Y: rows in several groups, each row roughly a mix of its group's directions
Y (152 x 13)
[[ 13  22  -2   4 -10 -18  29 -11  -5  10   4   7 -24]
 [ 28 -11  11  -4  19   8  10   1   9  11  -2  31  -1]
 [ 28   3 -15 -11   5   6  15  12   4  14  -2  29 -14]
 [ 10 -24  28   3  16  15 -10   4   0 -16 -11   8  19]
 [-22   1  23  13 -10 -10 -11  -3  -6 -23   0 -26  12]
 [-29  15 -20  -7 -20  -9  -8 -10  -5  -5  11 -21   0]
 [ 31  -9  19  12  18   4  15   6   3   9  -9  21  -9]
 [  4 -20  13 -11  13  20 -15  16   8 -12  -9  14  24]
 [-21   1  24  15  -8 -11 -11  -1  -3 -22   0 -24  13]
 [ 12 -10   5  -2  26  -2   6  -5  20  29  -6  20  10]
 [ 16   7 -23  -1   6  11  10   7  11  28   8  20 -18]
 [-28  -2  12  10  -7  -7 -14 -13  -5 -13   2 -30  13]
 [ 26   0 -21  -1  10   7  13   3   1  24   0  19 -21]
 [-12  22 -19   3 -20 -16   9 -12  -9   6  11 -16 -21]
 [ 12  -7  -9  18  15  26 -12  28  13  10   4  10  -6]
 [ -8   6  19 -14 -12 -27  12 -28 -11 -11  -2  -6   5]
 [ 13   8 -27  -1   7  10   4  16  14  23   8  21 -15]
 [-16  -6  30   5  -2 -14  -5 -13  -7 -19  -8 -21  18]
 [-23  16   7  15  -5 -17  -2 -21  13   9  24 -12  -3]
 [ 31 -16  13  19  22   4   6   8  -2  11  -9  10 -12]
 [ -2  13 -34   6  -3   9   0  15  11  26  11   1 -16]
 [ 18 -10 -29 -16   3  11  10   0 -16  17 -19   2 -12]
 [-18   2   7  -1 -21  -5  -8  -7 -20 -29   0 -25   3]
 [ 12   4 -12 -22   3   4  15 -16  11  23   7  29  -4]
 [ 13 -15  -3 -14   8  14 -18  25   0 -25  -3  19  11]
 [ 31  -6  -9   0  13  11  13   6   0  18  -5  23 -18]
 [ 23   3 -17 -12  10   2  16   6   8  23  -4  28 -10]
 [ 16   5 -27   1   5  12   8   8   7  28   6  16 -20]
 [-11   8 -22 -25 -18 -14   9 -22 -17   2  -3 -11  -4]
 [-28  14 -12   4 -21 -12  -7  -4  -8 -10   6 -29  -3]
 [  3  22 -23   0 -12 -11  18 -10  -4  18  12   0 -26]
 [ 14 -19  21  -4  20  16  -6  12  10  -5 -11  20  19]
 [-25   3   0  -4 -16 -12  -9 -10 -15 -21  -4 -29  10]
 [-27   3  -5   5 -15  -7 -13  -6 -12 -15  -1 -34   5]
 [-21  -7 -16 -12  -9  -3 -22   3 -14 -20  -5 -24  13]
 [-29   9 -18   7 -13   1 -19  -5  -1  -3  15 -27   0]
 [ 27   1 -15 -10   8   7  14  11   5  17  -2  28 -15]
 [ 24   4 -24  -9  -4  14  12  12  -4  10   1  21 -23]
 [ -3  19 -26  -8 -12 -18  15 -12  -2  19  11  -1 -20]
 [-17   0  22  -8  -9 -21  -2 -18  -9 -24  -4 -14  17]
 [-22  13 -23   8 -19  -8  -6  -1 -11  -2   6 -29 -12]
 [  1 -18  10 -16  23   7  -8  -1  14   2 -10  16  31]
 [-10  10  -9 -26 -18 -20  14 -24 -16  -4  -5  -8   0]
 [ 12   1  15 -20  12  -1  16  -7  15   6  -5  32  16]
 [-10 -10  33   6   8 -17   1 -17  -2  -6 -13 -16  20]
 [ 23  -1  -6  -9  13   9  12   0  13  22   4  33  -7]
 [ 18  -7  36   1  11 -11  13   9   3 -10 -16  15  10]
 [ 18   5  -6  24   6 -12  14  -6  -5  22   4  -6 -30]
 [-18 -15 -10  14   2   6 -26   4 -10  -4  -3 -34   3]
 [ 28   1  11  -2  -9   5  16  17 -16 -20 -10  15 -16]
 [ 16 -18 -22 -24   5  17 -11  14 -12 -10 -12  13   3]
 [  6  10 -18  19  -4 -14   8  -6 -11  16   6 -16 -32]
 [ -9  -9  33  -2   0 -10  -7  -7  -6 -27  -7  -8  22]
 [ -9  15 -39   0 -11   7  -7   8   4  11  17  -2 -17]
 [-19   1  24  16  -9  -8 -12   2  -5 -26   2 -24   9]
 [ 31  -7   6  -5   9  14  17  13   0   7 -14  26  -7]
 [-21  13  30  20  -5 -14  -2  -6  15  -9  15  -9   9]
 [-21   3  20   1 -12 -18  -6  -8  -9 -26  -3 -22  14]
 [-21  -1  -1  -9  -4  -4 -28   8   6 -28  14  -5  19]
 [ -1 -24  10  -6  14  20 -21  15   5 -13 -10   4  24]
 [ 15 -12  18  22  20  18  -9  22  14  -1   0  12   4]
 [-22 -14 -14 -19   5  14 -25   2   7  -2  -1  -5  26]
 [  1 -13  28  26  13  -3 -17  13   2 -19   0 -11   8]
 [ 25  -6  -3  -5  16  16   8   9  13  19  -1  31  -5]
 [ 16  -7  19 -15  16   6  10   0  12   0 -10  31  18]
 [-26  -5   6  -2   8 -15  -9 -26   9  12   0 -18  23]
 [ 12   8  23 -15   3   0  23  -7  12   2  -4  31  12]
 [-20  21 -22   1 -20 -15   4 -10  -4   9  11 -18 -15]
 [-10 -15   3 -21   9  18 -16   6  12  -6  -5  11  32]
 [-26  -1   7   6  -2  -9 -25 -13   3 -17  19 -19  13]
 [-21   0   7 -14 -17  -9  -4 -17 -16 -25  -7 -19  13]
 [ 26 -15   7  -8   8  17   1  24  -5 -14 -18  19   4]
 [ 23   8   4  13   3   2  28   4   3  26 -10  12 -19]
 [-19 -13  -6 -15   0   2 -26 -10  -9 -23   3 -14  21]
 [-21  -9  -2  -9  -3  -1 -29   1  -3 -28   9 -14  18]
 [-13  16 -15  18 -18   6 -13  23   0 -14  16 -13 -15]
 [  9 -19  31   0  17   8  -8   5   5 -15 -10  12  22]
 [ 22   8   0   9   2   2  28   4   1  26 -11  13 -20]
 [ 11  11 -33  -2  -6  15   0  18   2   9  12  14 -22]
 [ 24   9   5  15   6 -13  25  -9  -1  20   0   9 -24]
 [ 27  -4  -1 -11  14  10  14   4  10  17  -3  33  -4]
 [-13   6 -33  -3   7   3  -9  -3  19  29  14   2   1]
 [-18   3 -24  16 -10  14 -16  13  -8  -1   2 -28 -10]
 [ -4 -19  21  -6   7  16 -16  12   5 -19 -10   5  28]
 [-31  14 -19 -16 -20  -6  -8  -8  -3 -10  10 -16   8]
 [ -3 -16 -11 -17  -3   8 -16  15 -18 -24 -19 -13  13]
 [ -3   1   0 -20 -19 -11  13 -19 -28 -16 -12 -14  -1]
 [-14  17  26  17  -2 -12   1  -9  23  -1  24   7   3]
 [ -2  13 -40  -7 -11  13  -5   8   1   9  15   4 -17]
 [ -6   0 -42 -14 -10  15  -6  -1 -13   9   0  -9 -13]
 [ 21  11  10  14   3   0  27   4  10  23  -2  18 -18]
 [ 21   2 -23 -13   7   7  14   3   3  25  -1  24 -13]
 [-18   1   2  24 -14  -4  -9  -4 -13  -3   1 -37 -10]
 [ 32  -7   9 -16   4   3  20   3 -11  -4 -17  23  -5]
 [  6 -21 -19 -17   1  12 -18  13 -20 -20 -15  -6   6]
 [ 26  -4   2   0  16  11   9   8  14  18   2  32  -7]
 [-21  -6   4  -2  -2  -3 -29   5   0 -29  11 -13  18]
 [-27  -6   4 -10  -9   6 -22   5   2 -22   1 -13  25]
 [  0 -13 -16 -21   3   9 -24  19  -4 -26  -1   8  14]
 [ 29  -1  -6 -12  10   4  17  10   5  13  -7  31  -9]
 [-26  -2 -18  -2 -10  -3 -25   4  -8 -14   6 -27   6]
 [-21 -10   6 -12  -5  12 -22   8   2 -23  -3  -8  27]
 [ 25  -5   0   0  17  13   7   9  15  19   1  30  -6]
 [ 12   4 -12   4   2   0  22 -19  -4  34  -1   1 -22]
 [-23 -11 -18 -19   3  12 -26   4   6  -6   1  -5  23]
 [-25  11   3  13  -4 -15 -10 -22   9   4  27 -15   1]
 [ 21   0 -17   3   5   5  22  -3  -7  29 -11   6 -21]
 [ 17   3 -18  -1  14   8   6  13  18  26   4  25 -10]
 [-27   8  -8   6 -17  -9 -12  -1 -11 -14   2 -33   2]
 [  6  11 -36  -4   0   9   2  11  10  21  11  14 -16]
 [ 11   9  28  22   7  -3  18 -13  15  15  11  14  -9]
 [-28  -4   0  -8 -10   5 -24   5   0 -21   3 -17  22]
 [ -6  16 -22  18  -1   6 -10  25  19  11  18   3 -12]
 [ 19   0 -26 -16   8  10  11  -1   3  23   0  24 -12]
 [-20  17 -27  -3 -20 -14  -3  -9  -8   0  13 -20 -11]
 [ 10  19  -3  16  -7 -21  21 -11  -6  13   7  -4 -28]
 [ 27   0 -11  -8   3  10  19  20  -3  12 -20  20 -11]
 [-29  18 -22 -14 -21  -9  -5 -10  -1  -3  13 -13   2]
 [ 28   4  10  12  11  -7  23  -4   4  20  -2  18 -19]
 [-31   3  -4 -16 -14   4 -18   0   2 -20   4 -11  23]
 [-14  21 -24  -2 -18 -17   7 -13  -5   8  13 -15 -17]
 [-12  -9   1  -8   2   2 -31  12   3 -32  11   0  18]
 [-25  -6 -12  -9  -8   9 -27   8  -3 -19   3 -17  17]
 [-28  -1  12   5  -6 -14 -11 -18  -5  -9   2 -29  15]
 [ -6  -7  17  -6   0   4 -18  21   4 -33  -2   5  22]
 [ 17 -18 -27 -20   5  15  -5  10 -19  -2 -18   3  -3]
 [-28  11  -3  11  -8 -16 -10 -19   5   2  21 -23   0]
 [-16  16 -21   6 -16 -17   2 -13  -9   6  11 -24 -18]
 [-16  18 -24   3 -17 -17   1 -11  -8   5  12 -20 -17]
 [-15 -17   2 -16   7  18 -22   6   7  -9  -7   0  31]
 [-22  -3  -5  -9 -11  -4 -16  10 -12 -23 -11 -24  17]
 [ 12  -2  -9   1  23   1   6   3  23  32   0  22   0]
 [  9  -2  17  12 -15  14  -4  17 -16 -34   0  -4 -11]
 [ 20  14   6  14   1  -1  24  11  11  21   0  19 -20]
 [-29  -2   0 -11 -13   3 -22   4  -1 -23   3 -15  22]
 [ -3  -1  -9  14  18  12 -17  13  29  21  15  11   4]
 [ 29  -5   0  -7  13   7  16   0   7  20  -1  30 -10]
 [-13  -4  26   4  -1  -1 -15  13   4 -32  -1  -6  22]
 [ 19  -5  32   3  16  -2   8   6  16   0  -2  26  10]
 [-23   1   7   0 -14 -13  -9  -8 -15 -23  -5 -29  10]
 [-23   5 -32  -3 -15   6 -13  -7  -8   4   8 -24  -7]
 [ 23   1 -21 -13   8   7  14   6   5  22  -1  26 -13]
 [-16  18  28  22  -4 -15   3  -6  19   0  18  -2   3]
 [-19  -3  24  14  -9  -5 -14   0  -7 -27   0 -23  11]
 [-14  17  28  21  -3 -14   2  -7  20  -2  21   2   3]
 [-26   3   3  12 -12  -7 -15   1  -9 -19   0 -33   7]
 [-24  -2  21  12  -8  -8 -14  -7  -5 -20   0 -26  14]
 [ 18 -16 -28 -19   4  14  -2  10 -19   1 -19   1  -5]
 [ 21 -12 -29 -16   5  13   7   3 -16  14 -17   6 -11]
 [ -2 -13  38   5   3  -8  -1 -10  -9 -19 -12 -11  16]
 [  6  16 -28  -7  -8  -8  17  -5   1  25   8   7 -22]
 [-24  19 -21   2 -22 -14   1  -6  -6   2   8 -23 -11]]

one row of each group, then the others: which group is each in?
[-24   4   6   1 -15 -13  -8  -8 -14 -22  -4 -30  10] | (7)
[-19 -10 -21 -13  -5   0 -22  -3 -16 -15  -5 -24  11] | (36)
[ 15   6 -23  -1  10   9   5  14  15  24   7  24 -13] | (19)
[-14  21 -16   6 -19 -20   8 -14  -9   5  10 -19 -18] | (62)

[ 11  -1 -13 -37  -3  -2  16 -18  -6   8  -7  21   3] | (7)
[ 11  17  27  15 -18  -5  25   1  -8 -13   1   4 -17] | (62)
[ 32  -8  12  -6  14   3  17   8   4   7 -12  28  -3] | (19)
[-14   3   9   4 -22  -3  -6  -3 -22 -30   0 -25  -3] | (19)
[ 20  15  13   3   0 -11  32 -11   2  13   1  20 -15] | (62)
[ -1   4  32 -12  -4 -26  14 -12  -2 -18  -7   6  15] | (7)
[ 13  -7  -6  17  16  27 -10  28  14  10   1  12  -4] | (7)
[ 24 -12 -20 -12   7  13  13   4 -17  15 -22   6 -12] | (36)
[-10 -12  18  -6   1   4 -23   9   2 -33   1   0  23] | (36)
[-30  12 -19 -14 -20  -3 -14  -2  -1 -13  12 -16   7] | (62)
[ 21  11  11  14   3   0  25   8  11  21  -2  19 -17] | (36)
